[[109  97 100  94  77  73 128  98]
 [115 109 101 104 106  78  70 102]
 [ 97  84 102 107  92 105  96  95]
 [103 107  91  70 125  90  92  98]
 [ 78  85 109  92  99  83 113 107]
 [ 97 137 100  38  95 108  92  90]
 [ 90 121 100  82  98 114 103 126]] >> 98

[[ 79  93 168  89  78 108 135  60]
 [ 90 108 110  64 102 114  91  72]
 [133 144  81  55  84  92  78  79]
 [133 122  81  30 108 100  71  53]
 [144 130  67  47 131  90  46  72]
 [101  64  31  72 125 112  78  98]
 [ 90 101  89  98 102 106  97 111]
 [ 95  93  74 140  61  90 129 142]
 [122 108  60  98 137  92  59 117]
 [ 95 130 118 123 125  96  78 123]
 [ 57  43  89 149  84 112 142 136]
 [117  43  89 132 154  92  91 111]] >> 60

[[ 52 148  58  53 149 144 152 136 148]
 [153 133 148 146  86  57  49 166  51]
 [ 54 117  59  53 131 145 147  85 143]
 [154 146 138 145 101  48  50 154  57]
 [153 161 148 140 103  50  46 161  48]
 [ 58 146  55  50 144 144 149 118 150]
 [ 52 113  52  56 125 148 152  68 141]
 [ 56 106  55  55 118 149 152  65 142]
 [ 52 123  50  51 133 140 158  73 146]
 [ 51 143  58  57 152 148 162 112 152]] >> 148

[[104 114 131  77  96  83 118 133  62 108  92  88]
 [100 114  91  79 102  73 118  89 113 125 107 107]
 [131 102 133  70  91  85  66 169  69 135  96 112]
 [104  79  92  79 128  98  93 122 104  75 104  87]
 [ 90 115  85 110 150 112  64 148 121  41 110 115]
 [125  87 118 119  94  82 122  80  73  73  87 104]
 [ 97  88  86  69 139  68  76 141 118 119  92 119]
 [ 87  78  90  70 137 116  86 137 127 108  95 113]
 [135  87 117 125  95  90 131  79 104  84  92  90]
 [ 97  89 112 110  95 120 104  91  72 101 106  94]
 [128 128  83 113 139  73 112 139 114  46 103  96]] >> 88

[[ 53  80 141  91  95  69 102 134  69  61 112 118]
 [ 77 103 129 137 154 100 107  71  90 135 111 135]
 [ 54  83 141 101 110  74 104 122  72  76 112 123]
 [ 74 102 133 137 156  99 108  73  88 135 113 137]
 [ 58  89 143 117 130  81 105 105  75  98 114 134]
 [115  96  67  66  59  99  90 124 109  61  88  66]
 [140 121  56 117 125 135 100  46 131 147  88  90]] >> 118

[[106  36 107 102 106  73 110 103 102  72 104  73  84 109  97  85]
 [ 72 137  67 112  93 116 102  72  81  71  93 101 110  99  82 131]
 [ 96 122  86 126 110 106  76 101 129  96  69  71 124 114  64  82]
 [ 86  58  86  68  63 108 112  91  72  79 113  90  77  96  99  85]
 [111 133 127 129 125 115 118  98 118  76  91  73 115  83  94 130]
 [114  96  41  86  93 103 112  96 101  52  93  92  91 119 108 108]
 [106  93 100 131  87  46 114 112  78 101 107 116  72 120 123  94]
 [120 155 124 132 122 117 109  97 117 107 116  95 111  81  92 108]
 [129 116  76  93 148 106 139 104  84  86 104 127  98 103  94  83]] >> 85

[[156 160  41 159  44  42 150 158 154 151 154]
 [ 93  97 107  95 106 104  96  95  96  96  94]
 [ 45  42 158  42 155 157  52  44  48  51  47]
 [ 90  94 109  93 108 107  94  92  94  94  91]
 [ 50  47 152  48 150 151  56  49  53  55  52]
 [ 48  44 155  45 152 154  54  46  50  53  50]
 [121 125  77 125  77  76 120 123 123 121 120]
 [149 151  49 151  51  50 144 149 146 144 147]
 [159 163  37 162  40  39 152 161 157 153 157]] >> 154

[[135  82 131  67  98 107  74 154]
 [ 49  66 152 124 153 130  88 147]
 [ 47  92  86 113 110  83 133 133]
 [131 133  90 124  57 121 145  88]
 [113  99 113  46 146  84  74  95]
 [124 142 147  48  60 148 142 146]
 [140 150 132 142 116 111  46  64]
 [109  81  70 127  49  82  95 117]
 [ 83  84 106  86 128  92  76  65]
 [128 129  62 141 149 154  51 148]] >> 154

[[143  43 146  55  44 138 156 155 138 140]
 [150  36 154  54  54 148 155 146 122 155]
 [ 58 158  62 134 139  56  40  49  56  79]
 [ 42 147  38 138 151  67  40  61  67  60]
 [ 47 146  61 136 149  72  57  72  76  62]
 [ 50 142  60 147 137  58  51  72  47  57]
 [ 54 161  43 137 143  64  53  52  68  58]
 [152  40 148  48  37 166 162 150 153 150]
 [ 49 146  68 139 137  71  59  72  77  77]
 [161  59 157  49  39 133 148 148 131 150]] >> 140
---
[ 38  81 108  75]	108, 38

[ 50 159  36  38]	159, 36

[[151  49 104  62]
 [102 143 104 129]
 [ 47 144  96 131]]	151, 47

[ 33 162  39 172]	172, 33

[154 105 126  72  57]	154, 57

[[ 49 115  91 119  62  79 108]
 [ 85 121 114 104  63  61 118]
 [ 34 145  90  86  72  80 117]]	145, 34

[[ 57 127 126 137 139 130]
 [ 47 136 130 144 146 140]
 [ 66 139 143 138 128 125]]	146, 47

[126  37  97  65]	126, 37

[[111 109 141 114 114 109]
 [112 104  43  78  78  96]
 [111 109 135 112 112 108]]	141, 43
